In the data rows, the value 128 means zero.
Some points, one per row:
[101  98 142 105 108 112 109 151]
[243 210 156 122 205 109 222 148]
[ 47  94 169 205  81 150  96  87]
[ 87 112 158  75  89 113 106  89]
[130 114  91 137 114 110 111 147]
[124 103 127  84 130 110 106  86]
[170 148 176  16 187 109 254  90]
[ 91 100 159  87 122 123 105 147]
[139 121  66 138 128 111 101 150]
[ 98 115 144 164  94 112 111  83]
[169 141  84 144 141 107 104 146]
[153 159 110 145  34 118 106  82]
[ 37 100 182  66 109 228 111  87]
[131 113  86  94 144 116 109  84]
[ 72 164 222 100 167 255 255  85]
[188 164 154 198 171 110 175  85]
[ 31 161 218 132 156 255 255  86]
[136 119  81 103 136 119 103 212]
[111 102 118 138 114 111 104 146]
[145 130  79 185 121 113 108 151]
[125 118 112 124  61 110 105 151]
[123 109 112 123 120 114 107 150]
[115  97 140 144 117 109 106  84]
[189 152 105 109 162 115 135 149]
[162 150  83 124 106 108 103 147]
[165 156  92 135 101 105 100 146]
[126 103 111  99 136 112 112 149]
Here are 12 more points, each followed by its number:
[145 128  72 130 116 112 106  89] 0
[164 143 181   0 187 110 255  84] 1
[115 102 148 105 149 130 140 211] 2
[154 134  94 148 138 115 110  86] 3
[193 176 107 161 160 106 108  83] 4
[102 111 138 132 119 111 109  85] 5
[197 183 108 169 137 112 105 148] 6
[132 107  89 135 145 105 109  84] 7
[110 107 148 151 124 112 106 213] 8
[146 128  84 213 111 116 111 215] 9
[110 105 124 165 110 106 103 216] 10
[139 124 141 145 164 107 186  83] 11
Which two of these numbered points are nearest to each point below, ignoring the 2 directions in which the first points spread most? Their numbers follow each, nearest first.
[164 147  94 147 137  93 108  87] > 3 0
[127 109 117 128 149 112 133  87] > 7 5
[141 119  76 100 139 105 114 216] > 2 10
[ 73 100 157  78 115 159 105 149] > 2 8
[ 60 106 177 131 105 167 107 215] > 8 10
[116 174 218 150 209 255 255 152] > 9 10
[ 99  93 139 192 103 110 103  88] > 11 5
[  0 101 180 170  72 255 113 148] > 9 10
[214 194 118 211 126 107 104  86] > 4 6
[ 83 117 164 114 117 114 104  88] > 5 11
[101 174 220 137 210 255 255 151] > 9 10
[148 137 140  47 164 109 197  90] > 1 5
[ 64  97 158 135  80 117 104 148] > 10 8
[151 142  82 137 111 122 103  87] > 0 3
[226 196 142 144 182 115 144 148] > 6 4
